The rows below fall into families. The same turns and mirrors carry the whole set onto itself and the rows of a family onto each other. For each named row, which other rows are in its family? Write them in the order they are listed.
These 32 rows form 4 families of 8 rows each.
q530: [  1  11   1   8 -36   6  -2   5  16  14  14  13   7  -8 -21   0   1  29
  15   9  15  19   3 -17   5  21  -8 -15]
q159: [ 11  17  -5  16  -7  21 -19 -20  29 -22  18  15  -8 -12  13   4  17  -5
 -13   1   3  -4  19 -24  -9  -5   1  -6]
q229: [ -7 -13 -10  12 -37 -11 -10  -6  11  26 -21   9 -17 -21  14  -1  -7   0
 -25   7   3  17  12  -1   8  -2 -13  -5]
q243: [-25 -20  10  22 -30   5  19   1  -5   5 -13  -3  10   4   6  23   9   2
   9  -6   0  10 -22   3  39  25   4  10]
q182: [  7   6   2   8 -29   6  -8  14  -3   3  21  32  11  -6 -17   0   0  28
   6  12  14  10   6 -22   6  18  -9  -4]
q802: [  4 -12 -15 -24 -15  11  -3 -17 -16  -8  -7   7  14   5  -1  -5  12   9
 -11  12  17  20   1  14   0 -12  23  12]
q876: [  7  10   9   5  -1  21  -2 -19   4 -14  24   1  18  13 -17  23  16 -11
   8  -1 -12  -6 -25 -14  23  20  15  10]
q731: [  9 -10  10  32 -25   1 -16   7  25   2  -1   8 -31  11  -3  11 -12 -11
   5  -4 -21 -14 -15 -25   9  13 -13  -9]
q392: [-11  -9  -7  13  -6  12   3 -29  18  -8 -23 -14 -17  11  24  14   7 -29
 -13  -5 -17  -2 -18  15   5  -3  14  13]
q425: [ 11  22   0  -1 -11   2 -13  16   6   3   5  15   3  -4 -13  11  -6  38
  -1  14  18   9  -6 -20   5  17 -11  -2]
q872: [-16 -23  12  19 -15  -6  11  -8  -2  14 -23   3  -4  16  -1  23  -1  20
  20  -8   9  16 -23   5  15  17   9  12]
q902: [-12   7 -15 -11 -11  18  11 -23  -9  -7  -3  10  25  -6  10   2  19   9
 -12  10  18  23   3  19   1   2  18  18]
q228: [-14 -25  -5  22 -24  16   9 -30   9  -7  -8   3  -9  10  19   2  12 -40
  -6  -8 -20   0  -7  14   5  -1  16  10]
q556: [  2   2   9  34 -21   9  -9  22   9 -11   2  29 -10  16  -1  13  -2 -19
   6  -4 -25 -15  -1 -16   2  24 -19  -3]
q129: [ 17  10  -7  11 -11  20 -14 -24  23 -23  25  16  -8 -19  10  -6  -3 -17
 -20  -3   1   3  12  -7  -7  -3   5 -12]
q485: [ -2  13 -11 -18 -20  22  -2 -20  -7   7  -2   5  27  -4  24  -5   6   7
 -12  10  22  17   1   6   8  -6  12  21]
q102: [  1 -23   0   1 -17  12  -7 -18  17   6  -9  -5  -8   4  25   7   2 -45
 -11  10 -23  -9  -9  -2  13 -10   6  16]
q289: [-20 -14   2  10 -25  -1  10   9  -8  18 -28   3   2  24  -4  19   9  16
  13  10  -4   6 -25   1  17  19   0  20]
q862: [ -4 -14  -7  14   1  13  -3 -21  -1 -18 -17   6 -13  13  27  13   6 -31
 -22  -3 -17 -10 -15  10   6  -5  13  24]
q625: [ -1 -16   5  40 -15  -4  -3   4  23 -11   0  14 -32   9 -17  18   0  -9
   5  -3 -24  -7 -13 -13   2  21  -6 -13]
q419: [ 12  10  15  -4  11  11   7 -24  -1  -3  24   2  10  25 -15  15  10   1
   7   0 -13  -1 -17 -13   9  17  14   8]
q843: [ -5  -5 -14 -12 -15  10   4 -37   7   6  -5 -11   4 -11   8   0   9  17
 -13  10  23  24 -11   9   9  -8  25  12]
q629: [ -7   9  10  45 -21   7  -2   2  30   3   3  11 -21   0   8  17  -5 -10
   4  -5 -19 -11 -13 -21  11  27 -18  -3]
q163: [-20   8  -6  19 -33  -3 -13   9  11  12 -30   3 -21 -17  22  11   5  14
 -14  15  -7  15   7  -6  -1  -3 -16  10]
q75: [-10 -13 -13  17 -34  -1  -3   4  11  10 -26  17 -23  -7  23 -10  -9  10
 -16   8  10  15  13   8 -13  -5 -10  -1]
q168: [-15 -13 -21  25 -46   8 -12   8  17  -1 -27  17 -16 -20  22  -3  -4  -3
 -14   6  11  10   6   6   2  -1  -9   1]
q393: [-14 -20   0   6 -29  -1  14   5 -14  19 -20   3   2  16  -7   9 -10   3
   5   5  -4  13 -32  18  19  20   4  15]
q414: [ 21  16 -15   0  -5  14 -23 -16  21 -10  10  20 -16   1   1 -10  -2  -3
 -15  12  -2  -1  10 -10 -29  -9   1  -1]
q511: [ -4  21  -5  20 -20   7   3   3  -1 -11   6  23   2   2 -18   6   5  43
   4  -4  20  18  -2  -5  -3  25  -1  -7]
q45: [ 17 -11   1   3  -3  22   8 -24   5 -16  28  15  15  22 -16   2   1 -16
   7  -9   5  -6 -18   0  11  19  22   0]
q711: [  5   9   5  10   2  30   5  -9   4 -31  19   9  11  26  -8  14  15  -1
  18   0  -5  -8 -24  -6   2  17  18  14]
q101: [ 13  20 -17   2 -20  25 -15  -7  17 -19  21  16  -2 -10   7 -10   8 -21
 -27  15 -11  -7  11 -11  -4  -1  -4  -3]

Same family as q625: q530, q159, q485, q862, q419, q168, q393
Same family as q843: q243, q556, q102, q163, q414, q511, q45
Same family as q289: q182, q876, q731, q392, q902, q129, q75

